Rows swapped in pairs by one turn or mirror: which row each one swaps with
rese: .49 -.18 -.19 -.03 -.29 .13 -.10 .02 .27 -.12 -.35 .02 -.20 -.22 -.14
 .12 -.14 -.32 .29
Dano: .02 -.05 .34 -.30 .16 .35 -.16 -.23 -.12 .13 .03 .46 .21 .28 -.08 .22
 .01 -.24 .24
keves: .58 -.28 .17 -.03 -.29 .20 -.01 -.22 .35 .17 .07 .25 -.09 -.07 -.50 .41
 -.22 .09 .18
gom: -.07 -.47 .07 -.08 -.02 .08 .03 -.07 -.22 .08 -.55 .23 -.05 -.04 -.22
 .53 .04 -.15 .15
tavi: .09 -.20 .40 -.25 -.04 .49 -.22 .06 .33 .03 -.17 .14 -.05 -.18 -.09 .22
 .27 -.21 .14
kan: .10 -.66 .00 -.30 -.11 .12 -.07 -.19 .10 -.34 -.17 .28 .26 .37 -.39 .17
 .00 -.10 .15
ker: .08 -.28 .25 -.18 .04 .16 .27 -.30 .22 .23 .25 -.07 -.32 .01 -.14 .17
 -.13 .16 -.21
Duv: .48 -.36 .28 -.07 -.01 .11 -.14 .08 -.13 -.06 -.35 .53 -.06 -.20 -.39
 .05 -.37 -.38 .21
ranol: .14 -.08 -.28 -.28 -.05 -.33 .00 -.35 .05 .27 -.11 .22 .09 .21 -.37 .17
 -.34 -.08 .16
pedi: .23 -.20 -.06 .00 .11 .39 -.04 .14 -.09 .19 -.08 .31 -.46 .38 -.12 -.16
 -.30 -.29 .08
zufu: .43 -.35 .30 .23 -.32 -.04 .32 -.29 -.17 .21 .03 .46 -.11 .17 -.45 -.15
 .09 -.12 -.12
Tuvoz: .18 .01 .05 -.34 -.30 .35 -.25 -.35 .06 .33 -.12 .00 -.36 -.05 -.10 .17
 .02 -.24 .05
vimu: .18 -.44 .06 .01 -.45 -.17 -.01 .03 -.05 .00 .04 -.12 -.06 -.02 .07 .29
 .06 .19 -.03
kovi: .09 -.25 .02 -.15 -.13 .02 -.04 .06 -.24 .05 .05 .05 -.46 .26 -.52 .33
 -.47 -.06 .23
vuduf: .37 -.13 .21 -.31 -.36 .28 .11 .07 -.02 -.04 .36 .15 -.10 .46 -.43 -.07
 -.10 -.10 -.08
vidib: .25 -.30 .02 .31 .05 -.05 -.28 -.01 .34 -.05 -.42 .06 -.12 -.09 -.21 .21
 -.29 -.24 -.05
lud: .07 -.27 .09 -.33 -.01 .07 -.40 -.01 .02 -.01 -.08 .23 .04 -.32 -.13
 -.46 -.10 -.07 .11
Rafi: -.08 -.22 -.09 .16 .17 -.07 -.04 .20 .01 .39 -.34 .08 -.29 -.03 -.28 .13
 .18 -.37 .07
Gegak: .21 -.56 .12 .08 .20 .03 -.08 -.22 .22 -.20 .11 .27 .28 .16 -.48 -.17
 -.15 .10 .12
Binep: -.01 -.60 -.14 .04 -.39 -.09 .06 .17 .18 -.18 .06 -.14 -.20 -.08 -.19
 .11 .10 .00 .03
sutu: -.07 -.24 .25 -.34 -.15 .07 .09 -.04 -.01 .32 -.03 .10 -.03 -.19 -.01
 .59 -.15 -.17 .06
zuvef: .21 -.04 .33 .24 -.32 -.05 .19 .04 .10 -.06 .04 .34 -.52 .00 -.37 -.05
 .15 -.38 .32
badem: -.06 .02 -.16 -.32 .09 .06 -.03 -.08 .21 -.03 -.17 .68 -.38 -.11 -.40
 .06 -.07 -.01 -.02
mur: .30 .02 .06 -.24 -.26 .26 .15 -.13 .05 .05 -.47 .22 -.26 .01 -.37 -.10
 .20 -.52 -.16
buda: .13 -.23 .08 -.29 -.06 -.17 .01 -.01 .08 -.35 .23 .33 .04 .30 .11 .19
 .24 -.19 -.05
Sug: -.10 .05 .13 -.34 -.29 -.16 .28 .00 .16 -.07 .19 .34 .02 .20 -.48 -.06
 .26 .03 -.02
gopa: .03 -.31 .44 .00 .20 -.06 -.18 .16 -.13 .24 .10 .35 -.03 .42 -.13 -.06
 .00 .22 .20
reb: -.05 -.07 .24 .35 -.13 .11 -.10 -.25 .19 .42 .05 .15 -.17 -.06 -.67 .06
 .09 .04 .09
Topan: .20 -.54 .11 -.23 -.36 .31 -.19 .09 .30 .15 -.33 .15 -.13 .42 -.47 -.26
 .03 -.08 .19
tezur: .21 -.41 .34 -.16 .10 .05 .53 .08 -.20 -.06 -.11 .21 -.14 -.06 -.65 .05
 -.06 -.25 -.09
nizov: -.19 -.14 .20 .04 .22 .07 .28 -.19 -.12 .25 -.32 .19 -.18 .08 -.42 -.38
 .04 -.17 .12
Gozo: .27 -.20 .23 .11 -.16 .06 .12 -.08 .08 -.25 .36 .20 .23 -.04 -.27 -.40
 .00 .00 .11
lede: .06 -.19 .06 -.22 -.14 .14 -.32 .02 .02 .06 -.29 .46 .12 -.22 -.19 -.27
 .20 .18 .28
Sufuv: -.11 -.21 .10 -.14 .10 -.04 -.04 -.04 .07 .21 .16 .63 -.24 .17 -.15 -.05
 .44 .01 .28
rufe: .29 .05 -.01 .20 -.08 -.11 .17 -.33 .28 .13 -.13 .60 .12 .06 -.10 -.17
 -.06 -.11 -.09
duzo: .19 -.18 .13 -.38 -.21 .24 .29 -.23 -.02 .05 .04 .19 .09 .09 -.10 -.10
 -.41 -.36 .44
semef: .14 -.37 .31 -.07 -.43 -.20 -.11 -.15 -.23 -.12 -.17 .18 .02 .12 -.32
 -.10 -.13 -.36 -.40
Fibeg: .12 -.14 .35 -.01 -.01 -.12 .16 .08 .15 .06 -.15 .20 -.21 .30 -.22 .56
 .38 -.24 .17
rifif: -.02 -.43 .04 -.26 .19 .04 -.07 .03 -.31 .19 .38 .15 .16 .15 -.49 .12
 -.17 -.07 .17
tupu: .46 -.18 .03 -.19 -.38 .24 .07 .07 .11 .41 -.37 .46 -.06 .20 -.36 .08
 -.41 -.16 .17
gol: .30 -.62 .19 .36 -.06 .13 .38 .07 .11 .04 .04 .21 -.05 .38 -.11 -.14
 -.08 -.12 .15
Doz: .17 -.18 .57 .20 -.05 .01 -.41 .09 .24 .03 -.29 .07 -.14 .15 -.11 -.05
 .02 -.24 -.17

vuduf pairs with -> mur
rese pairs with -> Gozo
Tuvoz pairs with -> Sug
Dano pairs with -> Fibeg
gom pairs with -> gopa
Doz pairs with -> kan
lud pairs with -> Binep

